Here are some points, each followed by its number:
[-1.312 0.890 -0.310 1.729 -0.614 0.929 -0.538 1.214 -1.266 0.360 0.899 -0.323 0.019 0.812 1.091 -0.850 0.570 1.091 -0.975 0.441 -0.388 -0.043 -0.722 1.813 0.692 -2.587 0.286 0.875 -1.055 -0.134 1.372 -0.679 -0.006 1.398 -0.176 -1.322 0.962 1.315 -1.048 0.962 -0.622 -0.072 -0.097 -0.851 -1.185 -0.536 1.941 -0.732] 0
[-0.326 -1.425 1.204 -1.514 -1.907 -0.991 1.480 1.039 0.806 -0.664 1.333 0.428 1.437 -0.201 -1.007 -1.149 -1.943 1.263 0.467 -0.582 0.071 -0.279 -0.100 -0.735 -1.435 -0.146 -1.824 0.192 0.864 -0.623 0.657 0.166 -0.479 -0.810 0.162 0.436 0.870 1.229 -0.902 -0.812 0.196 -0.072 -1.003 1.602 -0.747 1.015 0.967 -1.016] 1
[0.239 0.504 1.117 -0.608 -0.362 0.246 -0.672 1.039 -0.566 0.837 1.164 -0.567 -1.000 -0.317 -0.861 0.344 -0.523 0.230 -0.975 0.541 -0.152 -1.103 -0.216 -0.473 0.072 -0.390 -0.279 0.783 1.382 -0.370 -0.311 -0.818 -1.178 -0.956 -0.548 -0.722 -0.167 0.281 0.394 0.172 -0.622 1.540 -0.718 -0.851 0.097 -0.412 0.193 1.582] 2
[1.440 -0.792 1.029 -1.027 0.702 -0.572 -0.410 -0.552 -0.206 1.016 -1.508 0.806 -0.329 -1.423 -1.160 0.133 -0.785 -1.494 0.044 0.340 0.383 1.059 0.333 0.321 -0.802 0.403 0.689 -0.899 0.679 0.401 -0.311 0.771 -1.340 0.281 1.042 1.003 -1.111 -0.537 1.306 -1.111 0.089 -0.431 0.126 0.445 0.097 0.153 -1.043 0.003] 3
[0.642 -0.391 -0.981 -0.742 -0.748 -0.572 0.683 0.049 0.016 -1.082 -0.474 -0.323 0.639 0.434 0.229 0.446 -0.050 0.913 -0.428 0.019 -0.268 1.320 -0.216 -0.349 0.182 0.083 0.179 -0.374 1.043 -0.895 -0.075 -0.057 0.802 -1.443 -0.060 1.347 -1.273 0.174 -0.902 0.681 -1.355 0.464 -1.318 -0.206 -0.886 0.745 0.596 -1.170] 4
[0.132 0.082 0.658 1.492 1.152 -0.991 -1.109 -0.552 -1.266 2.739 -2.117 -1.114 -0.210 -0.823 0.229 2.062 1.367 0.013 0.044 -1.673 -0.268 0.070 0.333 0.715 0.787 1.819 0.286 -1.717 -0.384 0.195 -0.191 0.771 -0.740 0.486 0.767 -0.100 -1.273 -0.537 1.708 -1.831 -0.134 -0.431 0.636 -1.150 -2.682 -0.798 -0.624 0.622] 5
[0.132 0.191 -2.077 -0.608 1.723 -0.706 -0.672 -1.124 -1.266 0.746 -0.350 -0.094 -1.315 0.902 1.592 -0.996 -0.279 -0.722 0.664 -0.454 -0.039 -0.950 2.339 0.110 0.182 -0.266 0.689 -0.498 -0.508 2.648 -0.982 -1.117 0.104 0.281 -0.682 0.436 0.584 -1.270 -0.377 -0.287 0.402 -0.072 0.538 1.681 0.977 0.257 -0.758 0.993] 6
[-0.326 -0.147 0.561 0.515 -1.348 0.744 0.871 0.571 1.565 -0.936 0.109 -0.829 1.184 1.162 -0.100 -0.578 -0.651 0.821 -1.290 0.235 -1.546 0.878 -0.861 -0.229 -0.041 -0.146 -0.532 0.875 0.181 -0.895 0.657 -0.293 0.984 1.481 0.053 -0.336 -0.167 -0.049 0.081 0.485 -1.040 0.563 -0.585 0.642 -0.361 1.516 1.055 -1.170] 7
[0.544 -1.253 -0.562 -1.180 0.509 0.744 0.585 -0.300 -0.442 0.047 -0.474 1.156 -0.329 -0.823 -0.460 -0.850 -0.651 -0.861 -0.690 0.019 -0.512 1.148 0.229 -0.113 -0.277 -0.519 0.492 -0.498 0.285 -0.250 0.752 -0.417 -0.235 -0.537 0.053 1.003 -0.411 0.064 0.394 0.279 0.969 -0.560 0.337 -0.712 -1.185 -1.083 -1.043 -0.871] 8
[-0.090 -0.519 0.754 -0.608 -0.362 -0.200 -0.050 -0.424 0.896 -0.063 -1.174 -0.323 -1.315 -0.962 -1.007 0.344 0.060 0.436 -0.305 -0.210 0.071 -0.665 -0.589 -0.601 -1.262 -0.030 0.592 -0.254 0.679 -0.895 -0.075 2.021 -0.119 -0.049 0.672 0.436 -1.445 -1.270 1.306 -0.167 0.879 0.151 1.267 -0.206 -0.013 0.359 -1.196 -0.871] 9
[0.132 -1.610 1.289 0.103 -0.013 1.279 -0.811 0.049 -0.566 -0.535 0.421 1.719 -1.488 -0.317 0.013 -0.711 -1.222 -0.336 0.852 -0.094 0.676 -0.950 0.632 0.808 -1.100 0.605 1.148 -0.498 0.074 0.401 1.203 -0.818 -0.740 -0.409 0.053 0.436 -0.287 0.281 -0.257 -0.957 1.144 -0.833 1.006 -0.997 -0.485 -0.665 0.499 1.661] 10
[-0.207 0.982 -0.434 -1.342 1.876 0.551 -0.286 -0.971 0.227 -1.235 -0.736 -0.567 -0.210 2.309 0.632 0.546 0.665 -1.007 -0.305 0.128 -0.640 0.969 0.013 -0.735 1.150 0.605 0.784 -1.045 0.773 0.401 -0.311 1.391 0.104 0.174 2.309 -0.722 -0.411 0.779 2.506 -0.539 -1.193 1.376 1.094 -0.326 0.308 -0.293 -0.372 0.003] 11
[-1.150 2.616 -0.562 0.210 -0.748 -0.320 -0.166 1.785 -0.206 0.258 2.038 -1.267 0.019 0.531 1.263 -0.996 1.285 1.671 -2.072 -0.454 -1.212 -1.824 -0.100 1.165 0.182 -0.266 -0.159 -0.138 -0.770 1.943 -1.297 -2.060 0.614 0.385 -1.282 0.535 2.318 0.174 -0.501 0.279 -1.713 0.661 0.439 0.023 0.977 0.458 0.399 -0.470] 12
[0.642 0.890 -1.134 -0.881 0.606 -0.991 -0.538 0.265 -0.093 1.517 0.320 -0.695 -0.210 0.129 -0.589 -0.449 0.758 0.436 -0.830 -0.330 -0.640 -0.950 -0.460 1.579 1.407 0.192 1.728 -0.254 -1.929 0.598 -0.563 -0.545 -1.178 0.385 -0.296 0.013 -0.051 -0.810 -1.201 -0.287 0.196 1.031 -0.457 -0.326 1.486 -1.756 0.087 -0.598] 13
[1.273 -1.091 -0.190 -1.180 1.321 1.279 -0.166 -1.286 -0.093 0.047 -0.875 1.719 0.734 -1.261 -1.680 1.358 -0.651 -0.460 1.379 1.097 0.769 0.969 -0.460 0.321 -0.802 -0.519 -0.950 0.497 2.634 -1.194 1.774 0.771 0.315 -1.830 0.861 0.535 -1.445 1.643 0.871 0.962 0.969 -1.852 -1.491 -0.851 0.097 0.153 0.499 -1.016] 14
[0.445 0.082 -0.696 -1.514 -0.748 -0.444 -1.629 0.471 -0.695 0.652 0.807 0.428 -1.315 -1.423 0.013 -0.449 -0.785 0.632 -0.557 0.441 0.769 -0.403 -0.460 -0.473 0.692 0.083 1.235 0.594 -0.148 -0.021 0.254 -0.963 0.315 -0.409 -0.548 0.013 1.052 -0.049 -1.535 1.641 -0.134 -0.188 0.126 -0.578 -0.125 -1.957 0.967 0.903] 15
[0.239 -0.938 0.039 -1.699 0.308 0.551 -1.629 -0.825 -0.093 0.746 -0.350 0.896 -0.210 -0.088 -1.160 0.133 -0.785 -1.160 -0.428 1.097 0.676 0.592 0.912 0.808 -0.401 0.083 -0.159 -0.760 0.954 -1.041 0.359 -0.173 -1.025 -0.810 0.269 2.052 -0.539 0.385 0.591 -0.051 0.300 -1.293 0.016 -0.851 -1.032 -0.412 -1.196 -0.226] 16
[1.273 0.982 -1.653 -1.514 1.800 1.994 2.102 -1.458 1.324 -1.755 -0.602 1.485 0.541 -1.595 -0.861 1.102 -1.943 -1.322 -1.128 0.733 -0.268 1.728 -1.007 -1.173 -0.662 -0.791 -1.437 0.965 0.954 -1.713 2.504 3.602 0.802 -0.956 2.165 1.263 -1.831 1.229 3.030 0.870 0.089 -0.431 -0.858 1.912 0.509 0.359 -1.715 -2.366] 17
[-0.090 0.191 0.847 -0.356 -0.614 -0.991 0.683 0.370 1.405 -0.063 -0.474 0.016 0.639 1.877 -0.100 0.643 -0.050 0.728 -0.305 -0.330 -0.913 1.404 -0.861 -1.335 0.495 0.192 -1.265 -0.254 0.584 -1.194 0.752 -0.173 -1.025 -1.443 0.053 0.230 -0.167 -0.671 -0.501 -1.111 -1.040 1.031 -0.457 1.522 0.509 1.975 0.087 -1.504] 18
[-1.485 -0.938 -0.190 0.314 -1.907 -0.084 0.486 1.785 -1.266 0.154 1.812 1.071 0.734 -0.962 -0.336 -1.149 -0.279 1.091 2.156 -0.454 2.000 -1.265 -1.007 -0.601 -0.662 -0.519 -0.279 0.497 -1.929 1.715 -2.079 -1.279 0.709 1.563 -1.841 -1.322 2.389 -0.409 -1.363 -0.411 2.445 -1.466 -0.097 -0.578 0.097 -1.083 1.142 0.324] 19
[1.012 1.071 -0.562 -0.236 -1.705 -0.444 0.683 0.370 -0.322 -0.175 1.164 0.328 0.236 -0.317 0.122 0.344 0.472 1.263 -1.290 -0.210 -0.774 -0.159 -0.460 0.000 0.692 -0.652 -0.532 0.398 -0.264 -1.528 0.359 -0.417 0.211 -0.049 0.053 1.178 0.485 0.586 -1.535 0.062 -0.622 0.151 -0.097 -1.871 0.509 0.651 0.399 0.113] 20
[-0.579 1.160 -0.434 1.071 -0.887 -0.084 0.384 1.548 -0.566 -0.175 0.899 -0.207 0.129 0.022 0.229 -1.483 -0.163 1.512 -0.185 -0.210 0.177 -1.824 -0.722 0.110 -0.277 -0.266 0.070 0.690 -0.035 -1.528 0.359 -1.451 1.329 0.385 -0.967 -0.588 0.584 -0.165 -1.363 0.279 -1.355 1.292 0.916 -0.997 -1.705 -0.798 1.635 -0.346] 21
[0.132 -0.938 0.658 -0.742 0.509 -0.845 -1.109 0.471 -0.206 -0.063 0.618 -0.323 -1.874 -0.962 -0.861 0.546 -0.523 -0.216 0.261 -0.330 0.483 0.179 0.632 0.110 -0.041 0.192 1.148 -1.532 0.487 0.598 -0.836 -0.057 -1.025 1.314 -0.548 0.230 0.485 -1.270 -0.028 -0.411 -0.021 -0.833 0.439 -0.450 0.887 -2.180 -0.624 0.622] 22
[0.239 -1.253 1.204 -1.180 -0.126 -1.306 0.778 -0.300 0.429 -1.397 0.215 2.372 2.204 -0.962 -0.861 -0.578 -1.384 1.091 2.371 -0.716 2.630 0.070 -0.100 -0.735 -1.262 1.161 -0.950 0.192 0.954 0.401 -0.982 -0.545 -0.607 0.281 -0.060 0.632 0.279 -1.108 0.292 -1.273 3.927 -1.293 -1.003 0.445 1.066 1.354 2.303 -0.110] 23
[-0.207 -1.253 -0.981 -0.480 -0.887 0.744 1.480 0.471 1.565 -0.292 -0.001 -0.094 1.756 0.627 0.333 -0.850 -0.399 1.003 1.295 -0.094 0.676 -0.403 -0.216 -0.874 -1.100 -0.937 -0.532 0.192 0.679 1.313 0.038 -0.173 0.614 -0.671 -0.176 -0.588 1.312 0.385 -0.028 -1.111 0.787 -1.466 -1.003 1.101 0.097 1.271 0.967 0.113] 24
[-0.851 -0.391 -1.134 1.882 -0.242 0.744 2.102 0.159 1.643 -0.664 0.989 -0.207 -0.715 0.233 -0.460 -0.205 0.373 0.436 -0.069 1.908 -0.512 -0.804 -1.680 -0.229 0.594 -1.811 -1.103 1.788 -1.370 -2.390 2.150 -0.173 1.731 0.385 -0.420 -1.494 0.062 1.643 -1.535 2.174 -0.370 0.362 -0.585 1.440 0.702 1.354 1.227 -2.366] 25
[0.445 0.504 -0.835 -1.180 0.606 1.528 1.228 0.571 0.715 -0.797 0.215 0.016 0.340 -1.261 0.229 -1.311 -0.050 -0.588 0.044 0.827 0.177 -0.403 -1.881 -0.874 1.237 -0.791 -1.103 1.474 -0.508 -0.494 0.657 0.956 2.179 0.281 -0.296 -0.722 -0.287 1.722 0.188 1.052 0.402 -0.308 -1.156 1.273 2.314 1.354 0.087 -1.170] 26
[-1.670 1.740 -0.310 0.210 -1.520 0.551 -0.672 1.466 -0.828 -0.175 1.333 -0.207 -0.582 -0.823 1.002 -0.850 0.665 1.003 -1.290 -0.716 -0.152 -1.437 -0.100 -1.335 1.150 -0.519 0.969 -0.374 -0.264 -0.370 -0.982 -1.837 0.802 1.481 -1.639 -1.160 2.389 -0.409 -1.201 -0.287 -1.355 1.620 0.538 -0.578 -0.013 -1.083 0.399 0.525] 27
[1.273 -0.938 -0.310 -0.608 0.887 1.019 -1.444 -0.825 -1.600 0.360 -1.174 -0.207 -0.715 -0.088 1.178 0.240 0.850 -1.679 0.759 1.518 0.483 1.568 -0.589 1.965 0.594 -0.652 0.390 0.497 0.773 -0.250 0.359 1.792 0.802 -1.443 1.632 1.178 -1.111 1.054 1.389 1.479 0.196 -1.131 1.267 -0.851 -0.485 -0.937 -0.897 0.220] 28
[-0.579 1.416 -0.981 1.158 -1.348 0.139 -0.956 0.571 -1.266 1.272 1.333 -0.695 -0.854 1.570 1.749 -1.483 1.367 1.512 -0.830 0.733 -0.640 -1.437 -0.861 -0.229 1.731 -0.390 1.059 0.497 -1.055 0.787 -0.697 -1.837 1.959 1.398 -1.120 -0.460 2.246 -0.409 -1.535 1.641 -1.528 1.031 1.181 -0.578 -0.013 -1.236 0.596 1.893] 29
[-0.207 1.247 2.223 0.103 0.409 -0.845 -1.271 -0.064 -1.428 0.258 0.521 -0.443 -0.715 -0.317 0.632 -0.578 -0.399 -0.100 0.154 -1.488 -0.152 -0.159 0.333 -0.473 0.594 1.500 -0.159 -1.360 -0.770 0.693 -2.079 -0.293 -1.698 -0.810 -0.420 0.123 -0.051 -0.537 -0.501 -1.111 0.402 0.849 0.016 0.344 0.097 -0.665 -0.496 -0.346] 30
[0.737 -0.792 1.852 -1.027 -0.013 -0.444 0.280 -1.124 0.621 -0.664 -0.230 -0.829 -1.000 0.022 1.592 0.546 0.940 -1.007 -1.463 -0.855 -1.546 -0.159 0.727 -0.349 0.880 1.662 -1.622 -0.498 1.130 0.195 -0.982 0.771 -1.025 0.486 0.952 0.230 -0.411 -0.671 0.591 -1.630 -0.494 0.151 -0.333 -0.326 -0.242 0.046 -0.624 -0.470] 31
[0.132 -0.147 -0.981 -0.120 0.887 0.452 1.480 -0.300 2.576 -1.397 -0.474 -0.968 1.678 0.902 0.632 1.358 0.570 -0.460 -0.557 1.184 -0.913 -0.279 -0.722 -0.735 -0.401 -0.791 -1.103 0.594 0.387 -0.895 0.752 0.056 1.884 -0.165 0.575 0.230 0.383 0.064 0.780 0.962 -0.134 1.119 -1.318 0.738 0.977 1.595 -0.023 0.113] 32
[-0.851 0.796 -1.134 1.492 0.702 1.842 0.963 0.471 1.486 -0.535 -1.021 -1.988 1.354 -0.201 1.178 -1.483 1.529 -0.861 -0.975 3.140 -0.388 -0.043 -1.881 -0.601 2.257 -1.424 -1.103 3.096 -2.152 -1.194 2.294 0.771 2.460 2.029 0.475 -0.861 -0.167 2.391 0.292 3.725 -1.355 0.464 -1.156 0.445 1.567 1.101 -0.496 -1.331] 33
[-0.326 0.982 1.373 1.806 -1.520 -0.845 0.384 0.668 1.072 -0.797 1.077 -0.829 0.734 2.581 -0.336 -0.711 0.940 1.978 -1.463 -1.316 -4.043 0.286 -0.460 0.522 0.787 -0.030 -2.299 -0.374 0.387 -0.021 -0.435 -1.636 -1.025 1.229 0.373 -0.588 -0.167 -0.409 -1.201 -1.831 -0.895 1.292 -0.333 -0.712 -0.013 0.046 0.967 0.113] 34
[-1.485 -0.147 -0.835 1.651 -1.033 1.765 0.585 1.039 0.526 -0.063 1.077 -0.207 1.909 0.902 0.333 -1.483 0.373 0.334 -0.185 1.269 0.769 -0.950 -1.160 0.321 -0.041 -2.034 -0.532 1.053 -0.264 -0.250 1.617 -1.837 1.159 2.733 -0.420 -2.656 0.485 1.722 -1.363 0.870 0.501 -0.308 -0.858 0.023 -0.886 -0.798 1.142 0.113] 35
[-0.207 -0.653 2.573 0.314 0.702 -0.084 -1.271 -0.686 0.621 0.746 -0.602 0.525 -0.093 0.434 -1.007 0.240 -0.785 0.334 0.044 -1.488 0.282 1.059 1.091 2.397 -1.435 1.333 0.179 -0.374 0.679 -0.021 0.460 0.578 -0.119 -0.049 0.053 1.003 -0.287 -0.409 0.871 -0.812 1.057 -0.308 0.233 -0.997 -1.032 -1.236 -0.372 -0.346] 36
Which three points above are nearest to each new point by angle? Their numbers follow each, nearest first.
[0.022 0.191 0.360 -0.236 -1.033 -0.991 0.063 0.949 -0.566 0.459 1.578 0.428 -1.153 -0.689 -0.460 -0.996 0.060 1.512 1.122 -1.154 1.039 -1.265 -0.722 0.000 -1.262 -0.146 -0.043 -0.760 0.584 0.787 -0.311 -0.963 0.417 -0.956 -0.821 0.728 0.870 0.174 -1.048 -0.287 0.196 -0.978 -0.718 0.545 0.097 -0.293 2.089 -0.470] 19 1 23
[0.831 0.082 -1.296 -0.881 0.795 0.929 0.486 -0.552 0.123 0.258 0.109 0.016 -0.210 -0.823 -1.494 -0.711 -1.069 -0.722 -1.128 1.184 0.177 -0.403 -0.216 -0.735 -0.277 -0.791 0.286 1.310 0.864 -0.250 0.147 -0.173 1.573 -1.271 -0.060 0.535 -0.051 0.586 0.188 0.962 -0.021 0.849 -0.585 -0.090 1.486 -0.293 -0.496 0.220] 26 17 14
[1.357 -1.091 -0.562 0.612 -0.887 -0.572 1.314 0.049 0.016 -0.664 0.109 1.945 2.688 -1.261 -0.460 -0.850 0.167 1.003 2.646 -1.154 3.019 -0.532 0.535 -1.020 -2.297 -0.390 -0.804 -0.025 -0.770 2.513 -1.297 -0.057 0.614 -0.956 -1.454 1.003 0.777 -1.270 -1.535 -0.957 0.787 -1.293 -1.676 0.923 2.522 1.271 2.089 -1.170] 23 24 19
[0.445 1.661 -1.653 -1.699 0.509 1.446 -0.166 0.471 -0.967 1.355 1.249 -1.114 0.236 -0.437 0.229 -1.483 1.028 -0.460 -0.069 1.009 -0.640 -1.103 -1.322 0.321 0.594 -1.252 1.883 0.690 -0.770 2.017 -0.191 -1.117 1.329 -0.409 -1.120 0.632 1.641 -0.810 -0.501 0.584 -0.895 -0.188 0.016 0.023 0.607 -0.937 0.967 0.718] 29 12 15
[-0.851 -0.267 0.256 0.314 0.606 -0.845 0.173 -0.552 -1.600 1.102 -1.508 -0.094 -0.715 -0.823 -0.861 0.546 -0.399 0.013 -0.305 -0.855 -0.268 1.568 0.333 1.165 -0.277 0.891 0.390 -1.360 1.130 -1.194 0.254 1.869 -0.235 -0.285 0.952 -0.100 -0.287 0.064 0.188 -0.287 0.300 -1.131 0.731 -1.484 -0.614 -0.176 -1.043 1.817] 5 36 3
[-0.851 -1.812 0.149 0.415 -1.186 -1.144 2.319 1.707 0.806 -1.569 0.320 2.303 0.734 -0.689 -0.336 -1.668 -0.924 1.263 1.703 -1.001 2.145 -0.043 -0.460 -1.020 -1.821 0.982 -1.437 -0.138 0.181 -0.895 0.460 0.273 -1.340 0.964 -0.296 -0.722 0.383 -0.810 -0.257 -0.812 1.478 -1.131 -2.100 2.207 -0.242 1.435 0.298 0.811] 23 1 24
[0.343 -1.425 0.256 -0.881 1.486 -1.144 -0.410 -1.124 0.227 -1.082 -0.736 0.525 0.129 -0.962 -1.007 0.738 -0.924 -0.588 -0.305 0.128 -0.152 2.672 -0.589 0.217 -0.662 -0.266 -0.665 -1.045 0.864 -1.194 2.002 2.095 -0.119 -1.830 1.552 1.512 -1.630 0.064 0.394 0.172 0.402 -0.978 -1.156 1.101 -0.614 1.435 -1.917 -1.170] 17 14 3
[0.132 -0.147 -1.468 1.071 -0.362 1.279 1.053 0.668 0.896 -0.535 -0.001 -0.094 1.437 0.720 0.535 -0.325 0.060 -0.216 0.467 1.518 0.282 -0.279 -1.494 -1.173 -0.041 -1.424 -0.532 2.710 0.181 -0.370 0.460 0.056 1.653 0.385 0.269 0.728 -0.287 0.683 -0.501 1.312 -0.134 0.258 -0.585 -0.450 1.567 0.458 0.087 -0.226] 33 26 25
[0.544 1.499 0.561 0.708 1.404 -0.444 -0.166 -1.643 -1.600 -0.797 -0.736 -1.786 -0.453 0.990 2.682 0.546 1.915 -1.007 -0.690 -0.210 -0.913 0.878 1.430 -0.735 2.399 0.702 1.059 -1.198 -0.909 0.501 -0.982 1.391 -1.698 0.385 0.952 0.535 -0.957 -1.270 1.630 -0.411 -2.137 1.540 -0.333 -1.669 -0.013 -0.798 -1.917 -0.346] 11 31 5
[0.544 -0.391 1.029 -0.881 -1.186 -1.663 1.480 -0.064 2.233 -1.397 -0.230 1.405 1.354 -0.561 -0.722 0.738 -1.222 -0.588 0.154 -1.001 0.383 1.487 1.002 -0.349 -1.262 2.121 -1.437 -1.198 1.463 0.299 0.460 0.056 -1.899 -1.109 1.387 -0.460 -0.673 -0.537 -0.141 -2.054 0.196 -1.466 -0.585 0.738 -0.747 1.516 0.193 -1.890] 1 23 18
[-0.997 2.408 0.658 1.071 -0.362 0.029 1.053 -0.300 -0.093 -0.936 -1.021 -0.968 0.236 0.434 0.333 1.189 1.609 -1.322 -1.648 0.441 -0.913 0.592 -1.160 -0.874 0.972 -0.266 -0.665 0.192 -0.264 -0.494 1.455 0.956 -0.740 -0.049 0.672 -0.460 -0.673 1.399 -0.141 0.681 -1.355 2.777 -0.333 1.357 0.204 0.926 -0.496 -1.170] 33 18 32
[1.357 -0.031 -0.434 -0.608 1.321 -0.444 -0.166 -0.064 -0.566 -1.397 -0.114 -0.443 -0.210 -1.423 -0.100 -1.483 -0.523 -0.460 0.261 -1.001 1.378 -0.043 0.535 -0.113 -0.277 0.192 1.059 -0.138 0.285 1.792 -0.697 -0.417 -0.740 -1.271 -0.967 1.003 0.681 -0.810 0.591 -0.539 -0.622 0.151 1.181 0.545 0.796 -0.665 -0.496 0.113] 6 22 30
[-0.450 2.046 1.775 0.314 0.509 -0.320 -0.166 0.471 -0.828 -0.063 -0.230 -0.968 -0.453 -0.437 0.333 -1.149 2.347 1.178 -2.325 -0.855 -1.731 -0.804 0.013 0.000 2.257 -0.030 -0.950 -0.899 -0.035 -0.494 0.752 0.056 -0.355 0.281 -1.454 -0.861 -0.287 -0.671 -1.363 -0.812 -1.040 1.031 0.016 -0.326 -1.185 0.153 0.692 -0.470] 34 27 12
[0.642 2.408 -0.190 0.314 -0.748 -0.991 1.562 1.214 1.643 0.360 -0.001 -1.267 1.833 -0.437 1.511 0.446 0.472 0.632 -0.690 -0.716 -1.212 -1.103 0.013 0.000 0.880 -0.146 -0.279 0.398 -0.264 0.088 -0.075 -0.963 -0.119 -0.409 -1.282 -0.588 1.479 -0.285 -0.902 -0.812 -1.355 0.941 -0.457 0.545 -1.347 0.046 1.866 -1.331] 12 21 34
[-0.450 -0.267 0.939 0.893 0.308 -1.663 -1.109 -1.286 -0.828 1.827 -0.736 -1.267 -1.488 1.411 1.002 0.643 1.529 -0.588 -0.557 -1.488 -0.640 1.148 1.749 1.965 0.787 -0.030 0.492 -0.498 -0.264 0.787 -1.135 0.578 -0.607 0.586 1.303 -0.722 -0.287 -1.270 0.494 -1.831 -0.370 -0.431 1.515 -1.150 -1.185 -1.957 -0.624 1.582] 5 36 31
[0.737 -1.253 2.151 -0.742 0.203 -1.306 0.585 -0.424 0.227 -0.936 -0.474 -0.207 0.442 0.812 -1.494 -0.089 -1.069 -0.861 -0.557 0.019 -0.640 -0.804 1.178 0.422 -0.662 0.083 -0.804 -0.760 0.387 -0.134 0.460 -0.417 -1.698 -0.671 -0.296 0.013 0.172 -0.810 -0.501 0.062 0.300 0.661 0.337 1.013 -0.886 0.556 -0.372 -0.871] 1 18 31
[0.737 0.701 -0.310 -0.480 0.795 1.019 1.228 -0.300 0.526 -0.936 0.109 0.525 0.129 0.335 0.535 0.738 -0.523 -0.861 -1.463 1.983 -1.059 0.286 -1.680 -0.473 0.289 -0.519 -0.403 -0.025 1.043 -1.915 0.938 0.377 1.245 -0.956 0.575 1.430 -1.445 1.801 0.961 1.397 -0.494 0.464 -1.156 1.440 -0.886 1.271 0.087 -0.871] 17 32 4
[0.022 0.298 0.039 -0.881 0.702 0.452 -0.166 -0.552 -0.967 0.557 -1.021 -0.323 -0.715 0.531 -0.861 0.024 0.472 -1.007 0.261 0.541 -0.268 0.390 -0.460 1.165 0.692 0.299 0.070 0.497 0.773 -0.250 1.774 -0.057 1.159 0.174 -0.420 0.632 -0.673 0.174 -0.501 -0.167 -0.250 -0.072 1.351 0.023 -0.747 -0.665 -0.624 1.661] 28 16 8
[0.022 -0.267 -1.134 -0.480 -0.126 1.279 0.173 0.370 -0.322 0.652 0.714 1.240 -0.093 -0.088 -0.861 -0.996 -1.069 1.091 1.703 1.983 2.288 -1.103 -0.722 -0.735 -1.100 -1.252 -0.804 1.474 -0.508 -0.623 0.147 -0.963 2.596 -0.409 -0.967 0.436 0.383 0.586 -1.363 0.777 1.478 -1.293 0.016 0.545 -1.032 -0.665 0.877 0.003] 19 35 24
[-0.090 1.071 0.360 -0.356 0.409 -0.845 0.173 -0.825 -0.093 0.459 -1.693 -1.267 -1.673 -0.088 0.435 0.446 0.940 -0.722 -0.305 -0.855 -0.039 -0.159 0.821 0.522 1.323 0.192 0.878 -0.498 -1.728 0.501 -0.982 1.473 -1.178 -0.409 1.632 -0.460 -1.831 -0.049 0.494 -1.111 -1.040 0.362 -0.333 -0.997 0.977 -0.293 -0.624 -0.226] 5 11 31
[-0.851 -0.792 -0.562 0.708 -1.907 0.551 0.963 0.764 -0.322 -0.535 0.215 1.071 1.909 -0.962 -1.160 -2.093 -0.399 2.340 1.209 1.436 0.177 -0.043 -1.007 0.110 -1.262 -0.791 -0.950 0.398 0.285 -0.756 1.028 -0.679 0.614 0.385 -0.296 -0.336 0.279 1.481 -1.048 0.485 0.694 -0.693 -1.491 -0.712 0.509 0.651 1.635 0.220] 35 1 24
[0.343 -0.147 1.775 0.612 -1.186 -2.340 -0.672 -0.300 -0.442 0.837 -0.602 -0.968 -0.582 -0.437 -0.100 0.923 0.850 -0.861 0.566 -0.855 -0.268 0.179 0.912 0.808 0.072 0.891 -0.159 -0.498 -0.508 0.299 -0.311 -1.117 -0.119 -0.165 -0.821 0.436 0.062 -0.810 -0.630 -0.539 -0.134 0.464 1.267 -0.578 -1.185 -0.176 -0.252 0.622] 5 30 36
[0.445 0.701 0.256 -0.480 1.065 0.029 -0.956 0.471 -0.828 1.016 0.521 -0.829 -0.093 0.720 0.912 -0.711 0.758 -0.861 -0.830 0.235 -0.039 0.390 0.821 -0.349 0.393 -1.424 0.390 0.965 -0.035 -0.756 -0.191 0.166 -0.479 -0.049 0.373 0.535 -0.812 0.487 0.292 0.584 -0.895 -0.072 0.016 -0.326 -1.032 -0.798 -0.372 1.254] 28 2 0
[1.273 0.701 -0.190 -0.742 1.876 -0.084 1.053 -1.286 -0.093 0.557 -1.336 0.428 0.236 0.434 -0.460 1.358 0.373 -1.007 -0.185 0.340 0.769 2.254 0.535 0.217 0.289 0.797 -0.804 0.192 0.773 -0.623 0.752 1.555 0.211 -1.271 1.789 0.123 -1.630 0.281 1.936 1.052 0.402 -0.560 0.337 -0.712 0.607 0.926 -1.530 0.003] 17 28 14
[1.273 -1.091 1.029 -0.120 -0.486 0.246 -0.538 -0.686 -0.442 -0.292 -0.001 0.896 -0.854 0.812 0.122 1.102 -1.069 0.123 0.154 0.541 -0.512 -0.279 -0.460 0.522 -0.401 0.299 1.148 -1.360 1.463 -0.250 1.455 -0.057 0.315 -0.810 0.475 0.334 -0.673 -0.049 0.188 0.485 0.599 0.258 1.515 -0.997 -1.705 -0.665 -0.758 0.220] 10 16 8
[0.445 -0.792 0.561 -1.027 1.321 -0.845 -0.050 -0.064 -0.206 -0.936 -0.230 -0.829 -0.093 -0.201 -0.100 0.133 -0.050 -1.160 1.543 -0.582 1.126 0.390 -0.216 0.808 -0.529 0.891 0.286 -1.532 0.679 0.787 -0.435 -0.417 -1.178 -0.956 1.131 1.091 -0.167 -1.108 0.394 -0.051 1.057 -0.978 0.824 0.239 0.204 -0.064 -1.043 -0.598] 3 22 16
[1.273 -0.147 1.029 0.210 0.606 -0.991 0.585 -0.552 -0.442 -0.797 -0.736 0.016 0.541 -0.689 0.333 0.738 0.167 0.013 0.044 0.019 -1.059 0.286 0.435 -0.349 0.393 -0.146 -0.532 -0.498 0.679 0.501 -0.191 0.377 -0.880 -1.271 -0.060 0.821 0.172 0.174 1.050 -0.051 -0.755 0.362 -0.457 0.133 0.509 1.101 -0.372 -0.346] 31 18 3
